(in the rows, 128 means zero)
M: rows in several groups, each row roughly a mix of its group's directions:
M (147 x 15):
[[144 120 105 159 125 113  99 151  72 106 123 130 126 164 136]
 [130 123 164 131 143 138 144 108 153 183 104 155 137 115  98]
 [119 121 162 141 148 105 134 110 120 150 109 182 131 144  88]
 [108 118 171 147 154 105 132 142 113 134 134 104 144 170  92]
 [133 130 167 138 134 108 137  88 111 139  88 144 152 170 124]
 [157 158  94 119  78 104 122 148 112  97 122 138 126 141 150]
 [143 104 140 137 110 156 124  91 147 129  80 149 126  90 111]
 [122 129 134 122 131  85 105 157  99 152 107 120 140 176 102]
 [134 109 138 112 124 134 131  89 152 147  90 159 115 163  93]
 [136 164 104 157 144  90 144 151 149 130 146 162 122 101 110]
 [134 116 183  86 122 135 118 113 117  88  99 126 138 146 122]
 [133 118 154 120 135 183 117 103 142 149 117 145 114  78 131]
 [117 159 135 138  86  79 137 138 154 123 129 125 144 169 115]
 [105  84 130 138 131 159 140 115  94 106 123  79 126 128 150]
 [122 108 134  93 125 117 112 166 104  89 101 111 146 126 166]
 [145 123  98 128 135 161 124 139 132 121 173  84 101 101 151]
 [113 146 102 154 127 124 104 121  94  91 156 117 144 162 160]
 [102 146 132 117 151 141 153 106 180 156 114 155 103 132 109]
 [117 151 119 147 131  76 130 162 107 158 135 158 157 145 128]
 [146 116 165  96 138 118 160 107 129 134 107 125 116 153  77]
 [127 139 132  95 181 125 104 158 113 128 168 121 105 143 114]
 [128 142 124 169 130 139 128  96 122 176 132 105 176 139 131]
 [146  99 116 103 139 144 136 104 109  83 142 108  97 166 135]
 [147 107 168  88 136 119 140 136 110 108 110 147 120 147  81]
 [130 147 145 116 111 104 152  92 149 109 106 130 141 181 103]
 [117 143 134 131 145 109 152 165 149 179 108 141 164 113 143]
 [153 101 126 120 137 163 150  66 137 110 140 125 109 109 120]
 [143 105 141 108 146 170 133 103 159 146  99 154 110  96 116]
 [131 178 139 141  94 139 134 114 159 124 112 169  99 142 118]
 [143 109 122 130 137 156 117 103 110 117 145  65 146  94 123]
 [160 137 155 141 145 162 110  92 132 111 129 107 116 171 102]
 [110 149 176 125 107  89 141 153 126 127 166 150 133 152 129]
 [136 122 127 164 123 164 117  70 146 135 154 101 123 119 113]
 [134 130 139 127 144 164 144  98 165 150 147 146  90  94 145]
 [106 119 106 147 140  87 164 140  95 166 113 140 155 131 131]
 [128 103 132 129 150 161 114 133 126 157 139 123 135  59 141]
 [103 122 171 144 102 105 148 112 105 160 159  98 146 128 135]
 [152 134  93 156  99 138 129  95 107  92 127 146 109 104 101]
 [147 125 129 114 166 175 124  84 153 107 131 146 100 120 127]
 [139 153  81 147  94 108 121 135 114 100 167 113 120 147 142]
 [144 143 114 116 132 133 138 167 144 129  92 154 134  68 121]
 [117 131 102 121 131 135 117 137 149  89 176 135  84 123 159]
 [135 132 138 126 148  91 142 145 105 145 121 121 165 175  90]
 [131 118 117 108 134 100 151 176 121 139  85 170 115 119 136]
 [159 138 126 112 145 166 108 105 148  79 140 131  92 136 116]
 [107 124 113 164 120 134 105 119  87  83 110 135 142 108 160]
 [148 120 102 103 152 157 126 112 159 116 110 154  77 132 117]
 [ 87 143 121 131 134 113 112 175 137 145 117 131 135 117 182]
 [131 131 116 133  93 140 105 119 106 118 159  77 161 100 143]
 [130 151  99 167 113  82 132 158 101 133 144 147 140 153 135]
 [156 127 148  98 141 155 110  86 164 120 107 132 116 115  95]
 [147 105 110 113 124 170 150  98 134 109 136 113 117  79 151]
 [184 122 110 149 122 134 113 113 131 135  80 165 137 133 117]
 [101 108 125 150 170 133 152 108 154 118 130 144 100  88 105]
 [105 108 112 133 149 135 154 115 109 148 153 107 119 149 187]
 [ 95 146 116 149 122 126  92 169 118 122 112 153 151 130 170]
 [106 140 174 141 143 108 130 126 131 144 130 105 138 178  90]
 [101 105 145 117 143 108 103 163  91  90 123 149 103 143 137]
 [100 136 147 112 139 117  84 183 135 115 142 144 139 150 149]
 [148  88 159 116 149 148 138  90 138 123 126 160 106 115  95]
 [140 116 136  96 106 111 114 164  85  85 104 126 135 144 140]
 [158 151 107 162  95 154 118 104 142 118 158 107 162 121 136]
 [107 129 113 144 109 126 142 160  82 154 117 101 160 105 155]
 [126 107  88 107 132 126 138 160 100 106 147  97 122 139 173]
 [143 126 118 113 139 143 111 100 146 100 102 157 103 180 107]
 [108 152 114 149 102  83 128 160 130 153 113 142 167 110 140]
 [111 159 106 158 103 102 122 164 152 154 117 138 163 106 128]
 [141 159 101 149 136 149  88 155 115  83 154 129 113 113 130]
 [118 113  99 111 142 152  82 141 157  98 164 111 123 108 140]
 [132 121 149 123 141 162 109  72 141 102 157 109 117 157 131]
 [119 139 174 134 130 157 128  97 155 165 101 153 152 112 131]
 [138  87 121  92 151 126 114 166  88  98 112 116 126 132 143]
 [152 115 152 170 114 159  99  87 117 128 149 124 148 139 105]
 [138 126 101 111 123 101 148 191 117 131  90 141 130 108 129]
 [151 112 134  96 137 170 109 101 133  95 112 135  91 156 119]
 [142  79 124 127 125 126 113 142  80  87 106 126 139 107 146]
 [138 108 159 106 148 150 114  94 110  88 149 118 102 158 134]
 [138  89 107 123 158 182 123 109 122 126 109 113 102  99 128]
 [ 95 122 131 157 157 101 136 139 122 120  80 140 157 103 103]
 [110 106 154 103 156 155 118  98 143  99 128 152  90 115 106]
 [138 142 178 119  89 138 122 150 121 119 126 167 116 137 165]
 [118  99 154 118 159 143 104 115  81  97 145 122 121 150 155]
 [152 101 125 119 128 172 127  90 123 105 149  89 117  97 123]
 [149 135 116 114 148 172 140 100 144 124 177 102  99 135 124]
 [121 109 137 112 123 155 155  71 153 105 138 127  91 127 109]
 [158 137 112 108 136 170  99 128 160  90 125 137  89 128 124]
 [141 130 114 120 137  90 159 165 149 140 129 167  85 117 127]
 [118 144 160 161 127 102  99 140 104 141 100 122 173 150 114]
 [115 146 143 113 121 100 122 168 119 112 131 132 128 190 155]
 [159  94 119  90 147 165 125 129 137 111 126 133  89  97 135]
 [149 152 140 163 105 148 148  89 135 146 171 143 131 146 111]
 [143 119 157  98 140 163 133  98 168 133 103 154 112  99 120]
 [118 112 106 131 138 104 119 181  80 132  98 150 140 122 137]
 [ 91 129 157 173 122 101 159 110 109 149 142 137 149 127 104]
 [147 104 113 101 168 144 113 161 122 153  86 133 143 113 150]
 [154 159 146 133 129 153 146 110 179 157 142 161 114 131 112]
 [111 135 110 158 118 116 100 147 122 136 152  87 181 110 128]
 [125 132  89 130 155 135 128 112 179 171 160 111 126 120 131]
 [146 142 120 151 156 156 133  76 140 133 149 135 127  97  90]
 [123 138 132 102  88 110 142 138 153 115 107 120 116 187 149]
 [148  83 123  95 143 139 167 107 149 114 106 137 105  99 132]
 [134 119 162 125 149 111 129 121  94 118 141 144 137 190 101]
 [108 117 135 156 126  99 128 151  84 146 115 110 180 124 142]
 [110 117 111 132 121 117  88 164 107  95 125 117 140 126 181]
 [102 166 125 131 104 138 117 123 177 149 108 171 111 127 121]
 [124 106 161 113 131 131 132  97 124 134  62 152 121 106 121]
 [123 128  99 156 158 118 152  87 130 129 118 171 113 110  98]
 [138 106 116 124 171 159 108 127  77  94 143 123 110 127 141]
 [126 129 128 119 120  85 141 145 102 116  85 158 136 171 106]
 [156 143 119 122 121 130 162 134 158 158 174 143  91 131 107]
 [114 111 105 130 135  98 105 182  97 115 135 105 156 135 150]
 [125 147 162 107 140 143 113 151 161 157  99 174 121 148 131]
 [106 127  89  99 134 127 131 160 106 100 115  86 143 104 150]
 [166 135  90 164 131 125 143 100 122 100 141 112 109 165 115]
 [135 134  89 182 118 108 156 123 109 136 165 137 123 106 116]
 [105 155 147 160  90  99 154 115 129 155 161 113 131 149 137]
 [123  95 111 105 133 149 137 103 144 106  83 156  87 138 130]
 [128 147 115 146 119  74 139 164 100 131 154 140 149 158 141]
 [155 131 115 137 124 143 152  56 136 120 151 125 107 145 127]
 [144 145 158 144 134 143 145  80 143 104 138 170 137 144  99]
 [109 156 145 142 105 106  98 172 112 149 132 120 171 125 146]
 [126 141 117  96 147 133 120 178 158 149  95 156 118 134 157]
 [147 111 173 134 136 126 161 115 142 165 112 121 138 131  79]
 [124 123 118  97 118 139 132 143 126  71 144 142  85 109 158]
 [107 126 117 144 130  79 121 169  94 116 148 115 150 152 152]
 [119 114  78 153 155 138 117 144 102 140 121  97 131  84 131]
 [143 125 139  98 156 177 120  94 160  98 114 140 111 124 140]
 [123  90 144 106 136 156 139  96 120 129  99 109 122 100 174]
 [146 130 122 130 125 176 137  78 169 128 124 130  99 112 109]
 [132 132  95 103 139 129 122 142 128 107 126 151  89 187 146]
 [141 110 152 144 148 131 106 113 119 133 134 108 175 160  81]
 [133 138 136 155 128 148 145  75 124 158 146 112 144 100  91]
 [141 137 143 126 128 173 165  92 138 151 135 123 103  84 132]
 [146 125 156 116 134 169 127 101 162 144 126 147 102  82 115]
 [132 111 127  90 118 156 135  95 138  92 165 105  94 117 127]
 [107 100 159 123 145 108 103 151 111 104  93 121 162 140 159]
 [131 142  76 135 110 127 119 144 134 130 161 129 108 118 184]
 [114 109 141 143 151  98  99 149  97 106 115 115 168 161 112]
 [137 164 132 143  95  99 157 115 164 153 122 137 170 133 131]
 [142 147 150 113 110 139 145  89 124  90 146 154  96 162 143]
 [164 138 125 144 114 101 150  88 151 126 127 167 125 121  87]
 [108 154 142 145 122 157 141 103 153 140 132 177  95  96 129]
 [122 104  99 123 152 119 114 131  91  96 130 103 143 180 140]
 [153 105 163  98 165 169 118 124 138 138 127 111 127  91 119]
 [134 115 173 113 140 111 109 135 119 116  98 153 155 158  87]
 [132 145 140  91 115 114 154 184 166 122 137 120 126 124 157]
 [119 132  82 122 127 123 122 167 127 114 141 154 110  95 173]]

one row of each group, then the others: which group is each in?
[146 100 112  90 147 158 120  92 149  95 153 132 104 118 137] : W
[112 141 146 105 151 128 114 189 123 152 157 112 138 107 149] : H
[124 105 141 101 132 119 117 171  99 120  88 126 166  97 133] : F

[111 143 134 132 149 107  99 154 150 151 160 121 152 177 148] : W
[154 113 177 119 133 137 149  93 139 143 113 152 125 140  84] : W
[128 134 137 118 121 175 122  77 172 124 114 132 102 123 107] : H
[136  89 139 100 159 167 138  74 130 133 120 111 128 129 129] : F
[119 107  86 166 110 120 153 122 108 156 114 160 143  98 137] : H
[157 144 149 135 150 124 126 108 122 128 158 161 106 174  91] : H
[115  91 159 100 153 138 138 150 136 133  72 145 123 124 144] : H
[125 114 124 146 118 114 116 154  85 132 124  89 178 111 152] : H
[ 96 118 152 128 110 100 139  96 134 127 132 144 132  76  91] : H
[122 148  76 147 115 115 120 147 137 123 155 110 127 123 182] : W
[163 134 135 110  85 134 117 142  76 135 141 116 122 165 118] : W
